(in the rows, 128 means zero)
Each named move below is a turn or a mirror, shown by a few rows before and after it. Which moves, in which order, take the first row of each later pair to the second? The first pair is answered.
ril (before |-> after):
[126 147 125 112 125 202 144 111 146 146] |-> [105 141 143  91 148 181 146 112 149 154]
[113 131 139 124 140 137 142 136 111 101] |-> [124 132 134 131 135 145 142 137 105  98]
[127 118 172 142 141  97 116 128 118 162] |-> [153 128 150 171 111 124 107 126 104 151]
lala (before |-> after):
[156 137  77 137 104 140 117 129 128  95] |-> [129 122  82 113 130 117 122 143 128  81]
[127 103 101  99 109 138 137 152 141  62] |-> [160 123  92 129  78 164 130 135 145  85]
[137 111 129 159 137  77 113 142 110 126] |-> [148 119 129 166 128  85 110 140 106 133]
ruk (before |-> after):
[ 86 129 106 117 135 131 135 129 145 106] |-> [ 84 117 125 121 139 103 126 130 145 122]
[124 117 175 153 128 102 111 116 122 143] |-> [145 129 155 174 108 126 111 115 109 127]
[107 111 133 113 146  96 128 142 120 119] |-> [123 104 139 138 135  95 119 142 104 123]
[129 121 116 111 130 127 140 128 108  96] |-> [119 121 122 103 142 117 137 128 113 100]
kel (before |-> after):
[144 137 109 148 116 120 116 129 116 130] |-> [134 140 102 113 125 117 125 127 149 133]
[137 144 124 117 118 141 140 114 147 133] |-> [143 140 127 145 110 140 132 120 123 136]
[134 132 120 163 111 102 119 125 101 135] |-> [118 139 103 105 132  98 138 119 152 144]
vifo (before |-> after):
[166  87 123 152  99  87 120 118 121 135] |-> [156 100 155 155 114  86 117 112 126 167]
[ 85 129 165 111 155 107 124 107 158 158] |-> [ 87 156 143 103 148 150 135 101 169 146]
[118 154 135 127 132 159 130 118 123 133] |-> [126 144 115 125 120 159 130 125 125 111]
[162 144 123 147  95 136 123 101 190 203] |-> [171 143  99 145  83 147 123 104 189 181]
Then:
(2 to 3 moves a pair)
[135 131 156 163 118 122 110 108 112 179] |-> [ 76 138 145  96 166 144 135 120 134 133] | vifo lala vifo
[134 179  98 117 102 204 143 102 139 119] |-> [127 113  68  81 109 124 146 134 147  66] | ruk vifo vifo
[ 94 119 176 116 175  99 134 117 136 163] |-> [162 160 102 145  97 189 133 104 142 137] | lala vifo vifo
[152 114 143 126 105 104 128 107 156 161] |-> [118 113 139  87 140 106 141 114 165 137] | vifo vifo lala
[ 79 135 154 122 142 172  99 149  97 107] |-> [ 77 124 171 130 147 148  91 152  93 122] | ruk ruk
[124 111 123 122 103 130 126 145 104  90] |-> [115 106 162 121 122  95 124 135 109 130] | vifo lala ril
[174 116 135 165  92 117 112 127 113 154] |-> [129  87 116 109 124  86 128 155 115  90] | ruk vifo lala
[139 135 156 207 116 153  96 142  66 123] |-> [137 104 131 185 109 130 100 161  65  80] | ruk vifo vifo
[122 192 154 119 139 190 137 100 132 181] |-> [105 146  85  68 138 172 150 140 131  70] | lala vifo vifo
[220  96  80 144  77 124 119 136 128 100] |-> [173  99  58  72 115 136 144 147 159  63] | ruk lala
[ 66 125 124  66 163 154 160 125 175 120] |-> [ 83 133 130  70 152 151 156 108 193 159] | vifo lala ril
[128 130 179 175 133 127 108 124  93 158] |-> [132 148 141 173 121 172 119 133  84 110] | vifo lala ril
[132 133 203 151 153 118 106 127 107 188] |-> [181 163 146 166  97 175 107 113 124 174] | kel ril
[121 102 144 129 145  96 131 130 129 120] |-> [142 142 115 142 118 158 138 116 131 115] | vifo ril ruk
[156 157 122 173  97 190 117 111 100 121] |-> [ 81 150 141  76 174 163 148 119 146 123] | ruk ril
[101 111 121  31 188  86 148 132 184 118] |-> [158 101  51  60 118 108 139 138 174  66] | ril ruk vifo
[102 124 113  77 146 122 122 138 148  74] |-> [159 163 142 148 105 148 103  97 145 170] | ruk vifo lala
[133 121 123 166  91 123 122 133 104 125] |-> [106 112 157 148 121  92 123 136 109 144] | vifo ril
[115 174 144 109 139 158 134 119 167 176] |-> [ 83 126 128 108 158 125 137 165 116  76] | vifo kel lala
[163  98 116 139  91  92 117 138 134 124] |-> [125 135 162 118 141 118 127 113 155 180] | ril vifo vifo
[128 188 147 104 135 187 134 109 152 138] |-> [137 141 159 170 120 148 109 138  72  90] | vifo ril kel
[129 173 132  99 130 142 143  98 179 154] |-> [119 158 155  99 146 110 139 100 173 163] | ruk lala
[130 104 101 120 147  82  99 152 115  92] |-> [129 130  76 105 140 123 112 144 132  80] | lala ruk lala
[115 124 100 112 134 145 142 140 123  80] |-> [108 115 151 145 148 112 126 148  96 104] | ruk kel vifo
[112 110 150 133 148 106 127 141 108 129] |-> [133 148 145 150 129 152 126 124 112 143] | vifo lala ruk
[169 110 143 176 137  84 108 116  98 156] |-> [166 138 117 117 144 101 127  93 169 187] | kel lala
[153 131 113 150 125 176 107 123  80 123] |-> [131  91 129 137 145 116 106 145  73 104] | vifo vifo lala
[ 82 126 169 118 171 106 136 125 126 118] |-> [110 108 129 143 133 114 126 145  99  63] | ril vifo lala
[176 110 122 188  90 111 116 125 105 127] |-> [190 124 111 170  79 126 121 110 130 146] | lala kel lala
[104 157 142 112 154 143 149 116 144 156] |-> [ 87 126 142 111 168 111 146 140 123 123] | ruk ril lala
[ 82 131 132  98 155 130 134 118 150 142] |-> [103 113  92  98 132 128 137 131 145  96] | vifo vifo vifo
[145 161  94 150 118 189 106 125 129 147] |-> [108  86 120 110 159  74 103 153 134 132] | vifo vifo ril
[ 95  88 135  99 160  80 116 157 123  86] |-> [173 114 131 184  88 112  94 130 104 135] | ruk lala
[140 119 154 165 105 123 107 141  94 147] |-> [ 98 106 149  95 149 100 128 153 135 132] | lala kel
[144  95  79 108  96 113 135 144 156 103] |-> [114 118 163 115 142 102 130 124 155 190] | vifo vifo vifo
